These views show one set of named points, seen from different sides, and a view may be mirrored.
A view may leave some points out, and in a few views one point is out of place. Which views, in the order they come, and which point in each? Write no view if none.
Scene 1:
view 1:
  Vul [ 23.7 -11.2  -8.4]
  fezu [16.4 -0.9 13.8]
  kovul [  7.2 -12.0   8.9]
  Ruge [ 21.6 -12.4  -3.6]
  bos [ 4.5 -6.5 -1.3]
  bok [ 10.8 -13.6   1.8]
  rak [ 10.1 -15.2   1.9]
  zep [ 23.2 -12.9 -10.9]
  lene [ 13.0 -29.2  -3.4]
  loku [ 17.6 -10.9  -5.1]
  Kenol [ 12.2 -11.3  -3.2]
  Fanog [12.2 -9.1  0.5]
  dugo [ 5.1 -8.8  2.1]
view 2:
  bos [ 9.3 -6.8 -9.8]
  Vul [9.6 3.4 8.7]
  kovul [  8.3  -3.0 -14.1]
  dugo [ 11.5  -3.6 -11.6]
  rak [16.3  1.4 -7.3]
  loku [10.8  1.0  2.3]
  Fanog [ 9.8  0.5 -5.7]
  bok [14.6  1.5 -7.0]
  zep [11.5  1.6 10.4]
  Kenol [12.2 -1.3 -2.9]
  Ruge [11.0  5.4  4.1]
view 3:
  rak [54.4  1.5 21.4]
  zep [ 60.9 -15.5  19.6]
  Ruge [58.5 -9.5 16.0]
  Kenol [52.8 -4.8 22.0]
  fezu [43.2  1.5  5.1]
  loku [55.5 -9.3 19.4]
  bos [44.5 -1.6 24.9]
  kovul [49.1  7.1 18.0]
  Vul [ 59.2 -14.6  17.2]
  lene [68.5  2.0 27.0]
  dugo [46.4  1.4 23.1]
  bok [53.2  0.6 20.5]
view 4:
  bos [-16.7   0.7   6.1]
  Ruge [-2.4 -7.3 14.5]
  loku [-6.8 -7.1 13.1]
  kovul [-6.9  5.7  1.3]
  bok [-7.1 -1.5  4.6]
  Vul [ -3.6 -10.9  18.1]
  Kenol [-9.4 -4.6  8.7]
  Fanog [-8.8 -0.3  9.0]
  dugo [-13.5   2.1   3.8]
  zep [ -4.4 -13.8  17.3]
  rak [-6.7 -2.2  3.1]
  lene [ -0.1 -14.7  -2.7]
  fezu [-4.1 14.4 13.3]
view 5:
  fezu [-10.9  23.6 -20.4]
  bok [ -6.6   5.1 -17.6]
  bos [-12.1   2.0  -9.9]
  Kenol [ -4.3   6.2 -12.5]
  Ruge [  1.0  13.9 -14.3]
  zep [ 6.7 13.5 -9.4]
  lene [  7.6  -1.2 -23.9]
  rak [ -5.9   3.6 -18.7]
  dugo [-12.5   2.0 -14.0]
  loku [ -0.8  10.6 -11.5]
  kovul [-13.8   4.1 -21.6]
  Fanog [ -8.0   8.0 -14.0]
view 6:
  fezu [ 29.6 -13.1   0.8]
  kovul [21.7 -2.5 -6.7]
  rak [19.2  3.4 -1.7]
  zep [18.6  8.2 16.1]
  lene [19.4 18.8 -1.8]
  bok [19.3  2.1 -0.6]
  Fanog [18.6 -1.4  2.9]
  dugo [14.5 -3.4 -3.1]
  Kenol [16.3  2.0  4.2]
  Vul [20.4  5.9 15.5]
  bos [11.6 -4.0 -0.9]
  loku [18.3  3.5  9.3]
  Ruge [22.5  4.8 10.7]
view 7:
  Fanog [-7.7 -3.4 -8.2]
  Vul [ -5.2 -13.2   2.4]
  loku [-7.8 -9.3 -2.6]
  fezu [  5.0   5.6 -11.3]
  lene [-22.6  -1.1   6.0]
  dugo [-11.8  -0.8 -13.9]
  zep [ -7.5 -15.2   3.2]
  Ruge [-5.7 -8.1  1.5]
  Kenol [-10.7  -6.1  -6.5]
  bos [-11.7  -4.5 -15.4]
  bok [-11.3  -0.6  -6.3]
  kovul [-10.1   6.4 -10.3]
Moved in: view 2, view 5
  moved in view 2: kovul
  moved in view 5: fezu
